A single turn carries every row of the set below to another of its rows. Some are shown first; where does it send the rows asked next?
q962: [ 31  24  44   7  -7  -5  -5 -20  13 -11  14 -37 -34  29   3  56 -16 -18
  -9  12]
q781: [  9  -8  22 -10  12  36 -18 -30  -3  10  20  32   2 -21  32 -19 -33  24
  14 -30]
q206: [ 23  37  47   6 -28 -21  -4  14 -10  -5  28 -14 -45  25  -4  39  -3 -11
  -1  30]
q486: [-25  29   8  22  27 -27   3  -2  18  26  -9 -39  23  13 -29   3  42  24
 -35   7]
q115: [  9 -33 -29 -15 -13  19  -3  12  32 -36 -23 -13 -35  31 -17   5  65   2
  20   0]
q614: [ -3 -13 -57 -33  10 -21 -17 -15  13 -17 -14  25  22  20  14  17  35   6
  12 -28]
q166: [  5  29  39  32  -6 -14 -13  47 -18 -23  43  21 -21  -5  17 -10   2   8
   8  36]
q951: [ 18 -15  14   3  31  15 -35 -49 -21   6   2 -21  -5 -17 -14 -14  -8  18
   8 -50]
q787: [-26  -9  30  -4   3  38   8 -22   3 -20  39  28  13 -16  40  -6 -28  38
   1   7]
q597: [-35  -2  29   0  11 -12   5  13  22  33  11 -36  19   5 -18 -20  58  40
 -45  -4]
q182: [ 11  36  47   8 -24 -13   1  32 -14  -9  42   4 -44  18 -11  30  -4  -8
   2  36]
q339: [-20 -25 -39 -15   4   2  14 -15  24 -40  -4  25   0  47  14   8  27 -24
 -13 -36]
q654: [-20 -29  43 -11   8  15  -9  43  15 -12  51 -10  -2 -24 -15  -9  37  47
 -32   4]
q247: [ 25  15 -51 -10  -5   3  28  19 -18 -42 -16   2 -13   2  -2  -5  29 -38
   8 -12]
q657: [  9  -7  20 -15  18  27 -21 -40 -18  11   8  13   3 -15  17 -16 -36  21
  14 -41]
q420: [-37 -21  36   2  -3   1   8  25  10  23  18 -25  18  -4 -13 -22  55  45
 -45   4]
q706: [ -8 -31  -6 -22  -8   6  14  34  28 -25 -32 -45  11  44   4  17  45 -17
  16  -3]
q232: [  8  11 -22 -26  -4  -8  18  -6 -14 -39  22 -14 -32  12  -2   7  46 -51
  40 -28]

q706 -> q614
q206 -> q597
Now these:
q115 -> q339
q166 -> q654
q420 -> q781
q486 -> q951

